(in the rows, 128 means zero)
Each named move below is a turn or a mirror, shown by a few rows before and after it. Which moves, in which order, take the first row of each later pair to the second? The first pair is answered.
move z940:
[116 100 111 121  59 113 118 143 104 166 105 109 125 112 144 143 139 141
 142 154 106 124 136 124 112 117 128 151 176 127 135 121 131 107 127 146
 116 137 137] => [117 109 112 112  69 119 123 124 122 145 124 100 162 107 128 155 116 114
 139 136 106 128 116 145 107 120  98 177 153 116 132 110 113 110 109 160
 131 129 159]
[ 97 140 142 132 140 144 145 137 127 103 136 115 143 145 124 122  86 111
 131 116 128 103  99 145  95 112 165 121  73 100 129 130  78  92 125 118
 122 130 115] => [ 97 130 142 135 132 138 145 151 112 127 116 117 110 150 140 117 109 137
 129 134 129 103 113 122 101 110 190  99  97 111 131 137  90  87 141 104
 108 137  92]
[110 142 130 106 121 113 170 148 108 147 140 134 154  78 159 143  89 129
 151 140 109 129  98 151 118 113 170 125 109  94 161 132 105  86 110 104
  93 152 128] => [111 138 131 111 122 114 170 153 107 149 136 133 145  79 159 143  91 135
 153 140 111 128 101 147 121 116 176 120 111  94 161 135 104  83 111 103
  93 154 126]
[133 136 137 153 112 124 112 119 123 131 151 137 102 123 138 120 117 130
 135 152 118 138 145 111 112 133 152 133 143 121 142 145 130 102 115 124
 101 158 107] => [136 145 141 142 123 128 114 103 140 110 166 132 134 119 125 128  96 107
 136 133 119 141 129 133 109 138 125 155 123 113 137 134 117 106 101 136
 117 155 131]
move z214:
[ 95 130 147 122 176  78 193 155 115 130 103 108 144 160 157 129 111 155
 115 118 122 101  58 139 120 168 166 127 127 111 133 166 111  88  84 111
 119 172 132] => [102 128 153 132 169  78 182 145 121 113 112  96 159 169 138 144  95 137
 111 107 126  94  57 150 113 170 148 143 113 115 126 153 102  77  77 123
 137 174 126]
[127  91 130 156 119 123 101 159 122 121 122  93 102 110 104 192  82 126
 126 149 114 129 149 131  91 118 160 119 134 142 136 127 114  92 106 129
  97 189  66] => [142 121 119 101 137 137 111  95 146 105 148  96 156 116  96 186  73  79
 131 110 124 144 124 165 103 123  85 167 100 145 128 106 105 133  98 181
 126 135 139]
[ 99 140 122  84 150 123 175 141 141 147 133 131 177  96 174 113  91 131
 125 121  86 141  91 144 132 116 123 153 131 102 148 149 122 125 103 133
  87 153 173] => [ 95 126 129 114 137 118 163 174 133 146 122 125 154  95 173 123  93 146
 120 138  85 131 103 127 123 115 159 134 145 103 145 154 123  99 104 111
  77 186 132]
[136 116 135 148 103 120 107 145 111 125 127 119 115 133 133 144 108 127
 121 127 116 133 144 128 125 118 132 115 132 130 125 113 136 117 138 123
 125 161  99] => [144 132 129 128 110 124 108 114 122 113 141 114 142 136 127 141 102 107
 125 105 122 139 134 144 128 122 102 138 115 132 118  99 127 131 135 143
 138 137 129]
move z498:
[153 127 118 105  88 147 111  50 111 161 164 105 160 129 106 102 108 132
 127  74 152 172 158 116 146 109  83 172 137 136 158  87 161 132 136 175
 215  71 173] => [138  97 114 124  41 136  91  83  95 164 145  86 149 120 113 127  92 140
 125  88 132 174 172 108 124 107  97 187 159 135 168  84 152  91 125 185
 198 124 121]
[105 125 105 116 131 123 150 128 137 132 141 129 157 107 151 136  96 123
 130 120 117 156 111 148 117 119 136 130 112 111 137 120 118 125 117 140
 114 136 145] => [105 125 105 118 127 126 149 134 133 132 139 131 154 107 152 138  97 124
 132 121 113 155 114 144 115 119 143 130 115 108 140 119 121 121 112 136
 112 143 136]
[122 112 124 104 147 124 139 128 110 144  91 182  86 129 120 116 121 157
 139 148 161 158 128 116 127 126 152  96 178 111 134 132 160  95 158 125
 113 144  98] => [130 124 123  97 166 132 148 112 119 139 100 190  90 132 118 103 129 150
 139 141 171 157 121 122 137 128 142  88 165 106 133 131 161 113 161 122
 120 121 121]
Pairs:
Between the rows of a pair lie two moves.
[119 105 142 159 110 120 102 141 119 139  96 120  99 148 111 122 150 139
 118 125 142 126 151 117 118 130 181 127 138 135 121 149 141 135 127 111
 121 148  77] => [129 106 145 161 100 123  90 122 120 130 104 113 106 159  96 130 150 124
 119 111 151 124 156 123 114 133 157 146 127 143 113 135 133 139 128 134
 138 130  83] | z214, z940
[ 96 145 149 119 136 124 168 136 130 142 134 132 129  86 122 118 125 111
 139 126 102 159  96 151  89 169 176 149 135 119 138 146 167  99 130 167
  92 133 164] => [100 139 155 136 123 125 148 138 133 120 141 119 132  90 102 135 112 100
 139 120 102 153  99 156  73 170 174 158 125 120 131 134 157  83 122 168
 106 146 144] | z214, z214
[145 113 134 153 142 148 125 115 118 133  78 118 111 124 103 136 112 137
 103 120 130 122 165 100 139 129 196 123 143 116 121 152 136 122  94 119
 113 133 103] => [154 110 135 155 130 151 112 102 115 130  80 112 114 133  96 140 116 127
 102 114 135 123 175 103 137 128 183 135 137 122 116 142 130 123  97 129
 127 127 102] | z214, z940
[174 130 137 154 186 142 120  98 116  99 164 161 143 149 115  91 182 121
 177  92 173  95 147 135 147  93 119 103  82 149  73 138 121 203 159 117
 175  79 162] => [165  99 152 209 163 129  97 146 103  90 151 141 111 146 100 110 172 139
 170 113 165  76 165 115 127  86 164  81  98 150  71 144 119 157 159  83
 169 126  86] | z214, z214
[112 144  93  73 103 142 140 107 119 177 109 156 156 104 174 112 144 144
 145 122 130 167 113 139 154 124  92 170 166 134 154 113 132 155 120 192
 106 128 168] => [106 108 112 133  74 127 114 163  96 171  89 139 110 104 162 132 143 178
 138 150 124 146 144 110 136 120 150 138 184 138 155 124 136 105 125 150
  93 180  80] | z940, z214
[ 96  94  95 117  81 129 130 147 104 156 104 129 121 104 177 150  99 127
 140 139  88 142 123 135 114 129 128 146 155 122 139 143 119 101 122 148
 100 178 115] => [102 111  91  94  88 134 134 116 114 152 117 131 148 108 175 146  94 106
 138 120  96 149 110 153 116 129  96 170 141 123 138 127 112 122 122 171
 112 151 150] | z214, z214
[125 136  89 100  62 123 108 116 114 180 106 136 100 124 151 117 145 149
 128 116 131 132 129 110 109 133 121 151 143 140 137 119 125 130 145 168
 118 107 125] => [128 129  99 121  50 120  91 117 117 157 111 121 108 123 129 133 127 136
 125 108 132 123 133 111  98 133 116 167 130 141 129 108 113 110 134 169
 134 119 102] | z214, z214
[120 104 118  98 133 113 138 120 137 129 135  92 150 127 147 146  77 107
 131 138 110 124 132 126 126 115 119 165 117 125 123 116 118  99 102 130
 116 144 124] => [127  98 119 107 122 111 125 120 133 128 131  85 138 134 138 148  88 107
 131 139 115 120 141 119 124 118 117 170 124 138 119 111 117  96 107 139
 125 141 113] | z940, z214
[132 122 120 139 134 129 115 140 141 129 131 129  81 124 115 124 116 117
 143 159 138 103 136 115 124 124 181  87 135 137 121 139 148 112 152  83
 113 136 105] => [139 144 119 120 167 136 125 106 162 112 152 136 117 125 100 114 107  95
 145 138 147 107 117 137 132 130 148  97 103 131 110 131 141 138 149  93
 134 103 151] | z498, z940
[134 155 115  86 139 151 143 151 172 120 134 119 173 126 125 135  65 101
 143  82  94 133 111 162 129 127 149 168 113 110  82 138 110 131 109 144
 133 135 148] => [147 125 130 132 100 142 102 171 156 115 116  97 132 141 113 154  75 111
 135  96 100 118 149 133 113 126 171 162 130 131  76 133 112  96 123 136
 145 161  77] | z940, z214
[135 121  85 125 109 123 151 188 156 123 102 127 130 123 130 132  91 151
 104 130 108 123 119 131 127  97 161 133 168 112 120 109 127 124 136 183
  74 155  87] => [144 141  75  94 119 128 158 153 165 121 115 134 158 120 128 125  91 128
 105 111 118 132 102 147 134 101 124 153 151 114 120 102 120 148 132 211
  87 125 130] | z214, z214
[135 130 132 164  95 130 121 137 121 106 124  94 126 127 108 154 108 123
 111 135 123 125 125 135 122 139 122 145 129 136 131 109 114  99 118 145
 132 144  92] => [130 150 112 114 120 132 162 122 117 155 110 132 115 120 155 103 138 150
 120 147 123 141 112 126 152 132 126 119 152 134 149 136 138 145 133 144
 102 111 151] | z214, z214
[132 126 132 122 131 120 121 120 131 107 135 112 156 129 100 139 119 110
 127 107 136 120 107 142 115 124 113 152  99 117 118 110 115 122 108 139
 141 123 128] => [127 107 130 139 109 113 115 150 108 130 111 111 116 129 118 141 136 140
 126 134 128 119 131 113 116 121 149 128 132 124 127 121 129 110 119 121
 121 151  88] | z498, z940
[128 165 148 114 174 137 164 115 154 106 165 144 158 126 110 113 109 105
 133 109 140 119  95 153 137 127 125 120  95 120 115 127 121 147 110 116
 151  95 171] => [137 130 167 175 131 125 117 154 131 100 146 116 109 141  91 142 119 128
 121 131 143  97 140 119 113 126 165 105 114 139 113 126 123  99 120  96
 158 132  76] | z940, z214
[157 116 147 154  81 119  86 108 135 114 127 112 121 156 109 146 150 127
 141 126 135 127 169 111 145 132 126 131 129 138  98  99 128 138 131 144
 150  85  88] => [152 127 135 127  97 120 114 109 125 151 114 138 104 148 142 114 171 150
 145 140 132 137 164 103 168 126 139 109 151 134 109 116 146 164 145 139
 125  73 118] | z214, z214
[ 71 116 167 113  93  58 165 203 112  93 105 100 121  72 119 153  84 145
 105 137  85 122 107 135  95 149 142  88 139  79 137 165 119  84 126 112
  95 142  96] => [ 78 140 158  76 113  69 178 158 135  77 128 105 171  73 111 151  69 110
 108 106  88 134  82 168 102 159  87 122 108  72 131 150 106 114 113 144
 115 108 158] | z940, z214
[ 96 141 125 148 133 136 124 136 138 109 141 136 126 123 134 127 114 159
 122 144 111 113 101 112 124 110 179  82 136 101 129 165 121 118 117  87
 108 151 120] => [104 162 118 116 145 144 129  93 152  96 160 134 166 128 124 126 106 123
 122 116 121 122  85 140 129 115 124 122 109 102 121 142 108 146 110 128
 131 118 169] | z214, z214
[125  96 161 201 140 138  90 150 163  46 177  97 135 155  55 160 101 105
 123  91 139 101 128 156 112 139 121 117  85 141 114  78  98  86  95 112
 177 155  39] => [134 111 123 134 141 136 138 148 112 168 119 164  44 167 155  59 213 189
 140 139 155 130 159  93 174 131 157  45 164 171 145 130 167 173 166 109
 113  98  94] | z214, z940
[144 152 141 132 144 101 146 129 103 167  99 143  68 133 179 112 143 164
 129 139 138 129 149 111 148 128 156  99 166 155 125 170 139 148 144  99
  74 138 109] => [157 141 163 170 130 103 102 116 134  85 137  94 122 136 108 177  84 101
 118 102 138 114 141 147 103 134 115 162 113 150  99 125  95 101 110 120
 131 159  77] | z214, z940
[132 152 144 163 109 144  97 119 130 148 105 103 114 139 118 128 123 111
 158 101 136 114 143 114 164  95 120 169 140 140 127 121 137 108 115 110
 125 126  95] => [132 165 132 137 122 145 116 107 128 170 102 122 108 135 141 106 135 121
 162 105 135 128 133 112 178  93 119 160 148 138 136 133 151 134 121 112
 111 111 127] | z214, z214
[ 97 108 104 120 151 114 131 153 109 153 102 117 105 130 164 122 158 144
 144 162 112 144 134 107 147 124 181 109 154 106 125 180 124 102 112  87
  99 117 108] => [118 125 106 101 151 124 109  95 136 104 137  95 172 141 123 146 126  81
 140 118 125 146 115 148 136 132 101 182 105 111 105 140  92 115  92 143
 153  79 148] | z214, z214
[136 118 146 192 142 100 120 195 144 114 141 124 121 136  85 174 122 141
 128 158 112 111 118 144  99 156 162 103  93 104 110 129 128  84 141  68
 158 154  55] => [139 165 111  95 186 113 178 130 156 162 145 171 149 136 138 109 154 135
 147 145 120 149  86 161 149 159 110 107  91 100 128 141 149 177 155 112
 139  71 187] | z214, z214
[ 86 155 107 167 150  92 161 100 128 109 128 145 106 145 144 122 150 163
 113 122 140 131 156 133 169 133 154 105 122 141 147 135 153 100 105 122
 110 143 127] => [ 93 157 110 158 149  98 149  74 140  86 148 133 134 153 122 137 133 135
 107 102 143 132 148 152 161 137 121 137  98 143 139 120 136 101  95 149
 136 131 141] | z214, z214
[113  94 110 111 152 163  67 118 127  86 149 138 109 146 151 109 146 108
 145 115  91 137 152 128 150 131 124 130 108 152 101 124 124 132 152 161
 139 130 134] => [109 100 108 105 159 164  75 117 132  92 150 146 114 145 159 102 147 109
 145 116  87 140 148 130 155 129 124 125 108 149 106 128 126 138 150 157
 133 125 151] | z214, z940
[129 126 139 145 122 118 106 116 133 156  96  99  95 126 152 143 139 150
 136 183 162 152 175 118  85 136 104  82 150 139 129 132 135 128 125 139
 146 153 124] => [137 140 135 123 128 126 110  84 144 149 110  99 121 129 148 144 134 128
 135 167 169 160 161 133  90 141  69 103 128 140 125 119 131 145 118 161
 159 127 161] | z214, z214
[131 114 131 154 111 120 107 148 109 131 118 118 117 127 112 141 127 147
 130 151 127 111 141 109 115 132 149 116 127 142 118 132 127 106 141 120
 123 131  89] => [139 142 110 100 134 127 132 102 120 148 128 137 144 126 128 118 135 129
 136 134 135 129 121 129 134 137 109 134 118 140 125 128 129 154 144 150
 126  84 160] | z214, z214
[127 144 118 101 133 128 139 127 127 161 124 148 109 134 151 104 159 143
 146 124 146 139 131 122 144 117 125 107 143 140 138 130 138 140 130 127
 131 110 144] => [118 138 125 117 136 128 141 151 125 158 121 144 102 128 152 111 148 150
 145 133 138 134 129 113 136 114 147  97 145 132 141 137 137 122 125 106
 124 133 121] | z940, z214
[142 131 102 110 114 155 139  94 123 117 135 133 156 117 140 147 111 110
 120  91 139 122 124 124 127 132  96 129 109 127 118 123 112 146 129 147
 158 120 144] => [137 137  95  97 128 154 159 104 120 139 127 150 146 109 161 126 122 129
 121 103 134 129 118 116 142 131 113 107 122 119 125 135 122 160 130 135
 138 119 160] | z214, z940
[111 122 147 145 122 154 149 139 150  80 139 110 123 116 114 138 101  99
 100 135 142 114 129 131 108 136 149 124  90 102 133 122  86  77  90 123
 144 105 109] => [124 127 145 131 115 156 142 117 149  83 142 114 130 127 111 134 106  88
 101 128 146 118 133 131 114 140 126 139  84 110 129 116  84  92  93 146
 156  83 125] | z940, z214
